Each path is a new rotation, seen through one point. The rows after it are directions, each followed by how far the rotation turns it, in degrees each step (0 if it stays put).
Each turn is a multiple of 5 degrees from 10 to 175, or 0.
Each row of a path follows its step; steps can be skipped.
Rotation 1:
step 0: [0.98,0.69,-2.35,0.03,0.07,0.15,0.87,1.57,-0.39,-2.87,-1.31,0.17,1.51,-0.14,-1.42,1.69,-0.33,1.64,1.71,2.01,2.09,1.27,-0.36,1.33,0.67,2.21,2.78,-1.23,0.84,-0.30,0.07,-2.54,-0.73,-0.89,-1.07,0.90,-2.69,-4.74,-0.29,-0.07,0.30,0.16,-0.65,-3.49,0.16,0.14,0.43]
step 1: [1.76,1.56,0.68,0.66,-1.69,-1.13,0.96,-0.12,-1.35,-0.66,-2.33,0.81,-0.44,0.25,2.52,0.68,-0.35,2.46,-1.13,0.76,-0.08,0.37,1.19,0.00,-0.39,0.88,-2.39,1.34,-2.15,-4.41,-2.54,2.49,0.64,-0.70,-2.30,-2.00,2.94,-2.10,1.68,1.76,-1.83,0.56,0.65,0.95,-1.34,-0.45,0.19]
step 8: [3.51,2.11,-0.02,-0.40,-1.24,0.99,-2.08,0.48,-1.11,0.15,-0.77,0.00,1.86,-0.26,1.35,4.21,-1.62,2.72,-0.18,0.44,-0.42,-1.16,1.25,-0.27,-1.85,1.67,1.88,0.34,-0.45,-1.59,0.39,-0.58,0.56,-1.54,-0.74,0.63,2.01,-4.55,-0.78,-0.12,-1.89,-1.53,-1.80,-0.10,1.23,1.09,-0.25]
step 10: [0.67,1.80,-2.28,1.04,0.05,-2.45,2.20,0.80,-0.91,0.77,-1.22,-1.19,1.74,1.34,3.30,2.56,0.09,1.22,1.23,0.61,-0.64,-2.01,3.26,-1.89,-0.52,0.09,0.43,-0.95,1.06,0.43,-2.29,-1.19,-0.91,0.99,-3.66,-0.27,-1.80,-2.38,-0.97,-1.15,-1.20,0.64,-0.73,0.82,2.11,0.16,1.57]
step 12: [-0.17,3.76,-0.25,1.48,0.17,-1.62,1.27,-0.72,-1.30,0.86,-3.18,-1.94,3.04,1.37,2.11,-0.86,2.52,0.75,-0.54,-1.28,-1.38,1.83,1.05,0.34,-0.14,0.35,-0.73,-0.50,0.49,-0.48,0.44,1.02,-1.00,-2.51,-3.03,-0.41,-0.55,-0.79,3.16,2.81,-0.22,1.84,1.83,0.19,-0.14,0.38,2.09]
step 13: [1.84,1.70,-1.19,0.74,-0.53,0.78,1.33,1.65,3.00,-0.93,0.38,1.97,2.25,1.56,1.85,3.12,-0.27,1.43,2.01,0.35,0.24,-1.72,1.78,-1.18,-0.86,-0.69,2.60,0.60,1.25,-2.68,1.38,-1.77,0.35,0.59,-2.46,-1.14,-2.19,-1.14,-1.56,-2.78,-1.21,-1.25,-1.37,0.48,0.23,0.32,-1.59]
step 17: [-0.38,2.56,2.28,2.14,-2.40,-0.54,-0.55,-1.03,-2.08,0.14,-5.07,-1.33,2.13,0.24,2.26,-1.02,0.55,-0.14,-1.53,0.72,-1.46,-0.04,0.20,-1.73,-0.97,-2.27,1.64,-0.44,-1.22,-0.81,-1.86,0.45,-0.87,-1.09,-0.62,-2.01,-0.78,-1.27,-0.02,-1.16,-0.58,0.39,-0.66,0.50,2.30,-2.34,2.66]
step 18: [1.03,1.40,-2.35,-0.85,2.05,-1.72,-0.11,2.67,-0.58,-0.06,-0.28,1.37,2.52,1.80,-0.11,3.08,2.78,0.06,1.40,1.25,2.22,-0.35,0.38,0.64,-0.07,0.62,0.97,0.46,1.54,0.00,-0.33,-2.04,0.22,-1.70,-0.49,-1.60,-3.20,-3.91,-0.07,0.01,-1.24,0.49,1.17,-1.50,-0.51,-0.39,-2.91]
Directions:
[0.40,0.68,-0.05,0.90,-0.39,-0.11,-0.51,-1.03,0.44,0.36,1.12,-0.50,0.28,-0.42,-0.19,-0.61,0.88,-0.12,-0.13,0.01,-0.05,-0.06,0.47,0.16,0.62,-0.80,0.67,0.04,-0.08,-0.39,0.68,0.08,-0.17,0.55,0.18,-0.04,0.62,-0.32,-0.26,0.02,0.67,-0.25,-0.15,-0.46,0.30,0.02,-0.92]	40
[-0.11,-0.06,-0.07,0.40,-0.19,0.05,-0.27,0.15,0.85,0.08,0.60,-0.77,-0.19,0.89,0.19,0.46,-0.36,-0.39,-0.41,-0.19,-0.81,-0.18,0.67,0.17,-0.97,0.61,-0.53,-0.12,0.03,-0.12,-0.85,0.48,-0.26,0.69,-0.32,0.17,-0.11,0.30,-1.03,-0.45,-0.44,-0.65,-0.78,-0.06,-0.62,-0.22,-0.47]	125
[-0.59,0.89,0.43,0.82,0.94,0.81,-0.11,-0.05,0.60,0.36,-0.11,0.68,-0.02,-0.26,0.05,-0.08,-0.68,0.20,0.51,-0.11,0.07,-0.03,0.65,0.47,0.03,0.27,0.31,0.28,-0.66,-0.65,-0.28,-0.23,0.27,-0.15,-0.07,0.69,-0.04,0.11,0.38,1.03,0.31,-0.53,-0.10,0.47,-0.16,-1.15,0.41]	95
[0.07,0.20,-0.42,-1.82,-0.32,0.62,0.48,0.29,-0.09,0.13,0.50,0.49,0.60,-0.09,-0.10,-0.28,0.47,0.85,-0.04,-0.19,0.78,-0.48,0.54,0.61,-0.13,-0.26,0.33,-0.65,0.40,0.17,-0.10,0.51,-0.16,0.46,-0.01,0.41,-0.09,-0.19,-0.24,0.22,-0.49,-1.13,-0.18,-0.03,0.25,-0.38,0.03]	140
[0.14,-0.01,0.49,-0.21,-0.28,0.40,0.36,-0.54,0.64,-0.68,-0.15,-0.28,0.46,-0.11,0.82,0.36,0.52,0.24,-0.27,-0.40,-0.62,0.14,-0.62,0.24,-0.04,0.45,-0.65,0.06,0.45,-0.36,0.80,-0.66,0.25,-0.55,-0.54,0.20,1.11,0.82,0.40,0.58,-0.38,-0.99,0.49,0.09,-0.17,0.44,-0.23]	100
[0.89,-0.11,-0.28,0.28,0.16,0.31,0.79,-0.07,1.00,0.77,-0.52,-0.38,-0.17,-0.09,-0.45,0.57,0.24,-0.12,0.13,0.17,-0.46,-0.10,-0.01,1.12,0.31,-0.02,0.52,-0.72,0.96,0.17,-0.07,0.60,-0.47,-0.62,0.70,0.18,-0.59,0.04,0.23,0.47,0.16,0.52,0.31,0.18,-0.82,0.44,0.02]	115
[0.35,-0.03,-0.78,0.27,-0.65,-0.27,0.30,0.71,0.21,0.43,-0.03,-0.29,0.61,-0.37,-0.52,0.88,-0.09,-0.39,1.12,-0.46,0.34,-0.04,0.28,-0.11,0.33,-0.27,-0.67,0.67,-0.80,0.19,0.24,-0.96,-0.52,0.01,0.57,0.81,0.14,-0.18,0.56,-0.53,-0.51,-0.62,-0.33,-0.24,-0.25,0.23,0.08]	140
[-0.80,-0.37,0.04,0.26,0.20,-0.31,-0.14,0.63,-0.56,0.09,0.14,0.02,0.48,-0.24,-0.70,0.30,0.86,0.12,-0.11,-0.85,-0.02,0.17,0.78,-0.18,-1.08,0.34,1.19,0.33,0.21,0.25,0.74,0.45,0.51,-0.02,-0.23,0.32,0.72,0.32,0.20,0.07,-0.11,0.57,0.13,-0.01,-1.12,0.17,0.13]	110
Rotation 2:
step 1: [-2.74,-2.13,0.43,1.33,1.34,1.22,-0.48,2.08,-1.02,0.29,0.52,-3.81,-0.06,-0.15,0.81,-1.34,3.29,-0.14,0.93,-4.03,-3.14,-0.89,1.10,0.26,2.22,-1.32,1.62,-0.19,-0.51,-1.15,0.33,0.72,-0.89,-2.77,-0.13,-1.39,-3.20,-1.02,-0.24,-0.44,0.87,-2.67,0.21,-2.07,-2.43,1.08,-1.11]
step 6: [1.84,1.09,-2.54,0.28,1.97,-1.14,-2.68,-0.12,0.76,0.29,1.69,-1.42,-0.86,2.55,-0.22,0.08,2.68,0.33,1.09,-0.51,4.60,1.98,0.37,3.65,-2.62,-2.51,0.82,0.18,-0.37,-0.61,0.13,-1.81,1.50,-0.85,0.97,-0.26,-2.34,1.28,2.64,1.29,0.35,-1.61,-1.29,-1.53,-0.90,-0.76,-2.24]
step 10: [3.22,1.27,-0.80,1.48,0.29,-0.40,-1.83,1.14,1.60,-0.60,-1.88,0.60,-3.25,3.15,2.46,-0.45,1.49,-1.31,1.65,-4.11,-1.16,-1.39,1.65,-0.82,-0.34,2.04,0.39,-1.30,0.26,0.95,-1.72,1.40,0.64,-0.81,2.82,0.44,0.16,2.54,2.52,-1.36,0.34,-1.95,-2.09,1.52,-2.25,0.86,-1.19]
step 12: [-1.31,-2.40,1.27,-0.47,2.84,3.39,2.78,0.24,-2.53,-0.54,0.26,-2.65,1.12,0.56,1.13,1.23,-0.22,-1.47,-1.23,1.02,0.22,1.57,-4.16,-1.37,-0.80,-0.73,0.53,-0.84,1.20,-0.04,-0.41,-0.20,-1.83,-0.54,0.97,1.49,-1.96,1.24,-0.64,3.83,-2.45,-0.68,2.01,-3.10,-0.76,-0.40,-1.12]
step 15: [1.62,-0.34,0.65,0.48,-1.89,0.30,-2.93,0.42,1.37,2.93,-1.83,0.41,1.06,2.39,3.05,-1.30,-0.21,-0.25,1.04,2.46,1.08,2.68,-0.01,2.87,-1.10,0.02,0.95,1.75,1.00,3.38,-1.02,1.92,-2.99,0.13,2.51,-2.24,-1.96,-0.88,0.01,1.36,-2.35,1.08,-0.20,1.64,1.71,-0.98,-0.68]
step 16: [2.41,-2.97,-0.92,-2.80,0.58,-0.45,-0.13,2.14,-2.16,2.17,-2.84,1.27,-1.01,-0.53,0.78,0.23,0.20,-0.71,-1.57,-0.62,2.27,1.49,-2.15,-0.68,0.26,-2.34,-2.10,0.84,0.89,-1.48,0.07,1.48,0.73,-0.66,1.95,-1.03,-2.89,0.49,2.42,0.50,-2.63,-1.67,-1.76,-1.26,3.47,-1.87,0.80]
step 20: [2.77,-1.18,2.35,2.00,-0.09,0.02,1.32,1.46,-1.81,2.19,-0.16,1.58,0.94,-0.41,1.73,0.14,1.69,2.17,0.63,0.09,0.84,-1.60,0.27,-2.88,1.38,1.75,-0.58,-2.55,0.48,0.53,-2.09,4.30,2.85,3.29,1.01,1.20,-1.68,1.66,1.19,0.82,-2.33,0.36,1.50,0.10,1.24,0.91,-2.02]
step 21: [-0.18,1.38,1.65,-0.28,0.91,-0.66,2.21,-1.35,-0.16,0.72,-3.74,0.08,-0.42,4.05,2.98,3.28,2.64,-0.85,0.47,-1.24,-1.07,1.09,0.66,-1.18,-0.60,0.06,-1.81,0.98,0.45,0.04,-0.16,2.69,3.43,-0.95,-0.72,2.17,1.89,0.73,1.05,3.65,-1.83,1.16,1.86,0.53,-0.75,-0.64,1.61]
Directions:
[-0.21,-0.57,-0.31,-0.20,0.71,-0.46,-0.02,-0.28,-0.45,-0.18,0.20,-0.47,-0.69,-0.21,0.48,-0.62,-0.86,-1.05,-0.01,0.23,-0.15,-0.62,0.39,-0.34,-0.98,0.48,-0.05,0.24,0.55,0.41,0.41,-0.26,-0.56,0.24,0.81,0.76,-0.04,-0.32,0.15,-0.58,-0.76,0.14,0.41,0.22,-0.82,0.26,0.27]	25
[-0.36,-0.18,1.25,-0.61,0.64,-0.21,0.32,-0.13,-1.05,0.36,-0.36,0.30,-0.32,-0.13,0.14,-0.90,-0.14,0.73,0.11,-0.14,-0.30,-0.22,-0.83,-0.86,0.17,-0.66,0.22,-0.12,-0.58,-0.17,0.39,0.42,-0.14,0.33,-0.98,-0.29,-0.14,-0.39,0.67,0.34,-0.79,-0.03,0.22,-0.30,0.09,0.17,0.16]	90
[-0.37,0.36,-0.23,-0.33,-0.12,-0.24,0.79,0.32,-0.11,-0.47,0.52,-0.05,-0.15,-0.15,0.77,-0.36,-0.23,0.21,1.26,-0.17,0.22,0.37,-1.18,0.46,0.26,-0.59,-1.05,0.18,0.78,0.60,-0.05,0.78,0.52,0.36,0.46,0.63,0.11,-0.46,-0.31,-0.22,0.59,-0.17,0.04,-0.25,0.27,-0.39,-0.05]	80
[1.19,0.03,-0.11,-0.16,0.60,-0.15,0.11,-0.47,0.02,0.42,-0.01,0.56,-0.06,-1.02,0.02,0.44,1.04,0.59,0.56,-0.58,0.20,-0.16,-0.11,-0.71,0.00,0.85,0.11,-0.44,1.08,-0.16,0.48,-0.24,-0.08,-0.03,0.02,-0.30,0.27,-0.21,0.26,-1.22,0.20,-0.51,-0.16,-0.41,-0.05,0.05,-0.20]	110
[-0.07,-0.14,0.06,-0.07,-0.70,0.11,-0.21,0.94,-0.08,0.28,-0.97,0.18,0.61,0.68,0.60,-0.18,-0.39,0.39,0.11,-0.35,0.88,-0.59,0.28,-0.33,-0.15,0.90,-0.42,-0.09,-0.10,0.16,-0.11,0.11,0.12,0.37,-0.40,-0.16,0.93,-0.76,-0.41,-0.61,-0.39,0.81,0.47,0.53,0.21,-0.14,-0.95]	65
[-0.23,0.21,-0.10,-0.22,0.05,-0.37,-1.30,-0.29,0.12,-0.64,0.08,0.79,-0.02,0.03,-0.04,-1.26,0.49,-0.13,0.11,-0.41,0.45,-0.52,-0.05,0.33,-0.27,-0.31,0.41,0.10,0.56,0.14,0.40,0.83,-0.48,-0.41,-0.36,-0.29,-0.03,0.37,-0.47,0.55,0.77,-0.06,-0.29,0.40,-0.69,0.70,-0.92]	85
[0.23,0.59,0.33,-0.12,0.61,-0.45,-0.86,-0.58,0.56,0.59,-0.23,0.43,-0.22,-0.23,0.05,0.29,-0.03,-0.75,-0.33,0.30,-0.73,-0.20,-0.04,0.29,1.22,0.48,-0.69,0.46,0.07,0.98,-0.75,0.59,0.12,0.84,-0.35,0.16,-0.24,0.18,0.30,-0.28,-0.22,0.64,0.07,0.07,0.58,0.45,-0.21]	65
